One turn moves each row of this set onto another row. After a few examples, where does it send each row asked below?
dulam: [ -1  18 -42   2 -39  -3  25  13  -2   6  -6   3  35   3 -23]
bafi: [-26 -28  16  -2  19  20  -4  16   4  -7  29  47  12   1  -7]
Zoga: [ 16   5 -44   9  -3   3 -24   2  10  12 -31  17 -13  -6 -41]
zunep: [-21 -19  22 -10 -29  20 -15 -17  21  -2 -49 -18   6  -6 -21]
kel: [  4  31 -20   3 -19 -18 -48  -5   4  20 -27 -16   3 -11  -2]
Lobog: [  5  -9 -47   0 -13   3 -54  -4   9  14 -13   0   0   0 -19]
Lumi: [  8  -1 -53   2  -6  18   5   6  21  15 -36  -1 -26   2 -27]
tef: [-26  -7  -1 -16   4 -11  14   7   9  25  48  19   0  12  33]
gegu: [  9 -13  47   0   8   6  -7  23   0  18  44 -15  -5   3   5]
gaso: [-35  18  43  -8  12   4  25  19   6  -1   5  18   7  -6  21]
mufoz: [  7 -15  44  -3   7   7   1  22   2  20  43 -19  -8   3   8]
Zuzun: [-23 -11  -2 -12   6 -14  -1   4   6  23  51  31   8   9  24]
mik: [-19 -30  14  -9 -29  24 -22 -19  19  -3 -42 -12   8  -4 -28]
kule: [ 21 -36  15 -14  36  -5  31 -12  19   1 -10   8 -17  -1 -25]
bepad: [ 10 -19  40   1   7   7 -11  23   1  19  47 -11  -4   1   2]
lema: [ -8 -17 -54 -10 -16  20 -14   5  22  18 -18 -23 -21  10   2]
dunu: [ 21 -18  27 -15  34 -14  38 -11  20   1 -18  -2 -16  -6 -13]
vata: [  4  27 -33   1 -10   3  14   7  19  16 -49 -11 -27  -7 -14]
ges: [-25  10  11 -14   4 -22  10   6   6  25  41  20   5   6  36]
sotep: [-24   8  41   2  15  -4 -12  11  -3  -5  17  43  23 -13  -1]
gel: [-18 -24  22  -6 -30  19 -22 -18  18  -2 -45 -11  10  -7 -27]
Nim: [ 26 -11  32  -9  34 -22  20 -17  13   2 -18   8  -7 -12 -23]
loz: [-22 -29  16 -11 -27  26 -12 -16  22  -1 -46 -16   5  -1 -22]
Deril: [-19   5   9  -8   5 -24  -5   1   2  23  49  31  14   3  25]
fepe: [ -1  17 -45   2 -38  -3  23  12  -5   4  -7   5  36   4 -24]
rut: [ -2  18 -43   2 -38  -4  24  13  -2   6  -7   4  33   5 -23]
Fek: [  8 -21  37  -1   7  11  -4  24   2  20  44 -16  -9   3   3]
Pizas: [ 29 -30  20  -8  38 -15  13 -15  13   1  -9  16  -8  -7 -35]
Kovu: [ -1  15 -45  -1 -40  -3  24  12  -2   6  -5   4  34   3 -22]
rezug: [ 15  34 -26  12  -7 -10 -15   0  10  15 -46   4 -12 -14 -26]
Zikub: [-10  22 -26  -9 -20  -1  -7   4  19  22 -36 -39 -17   0  18]
dut: [-38 -21  16 -15  15  26  30  22  14  -3  18  23  -4   6  17]

mik goes to loz
dulam goes to fepe
Now these:
dunu goes to Nim
Fek goes to mufoz
kel goes to Lobog
Lumi goes to vata
ges goes to Deril
gaso goes to sotep

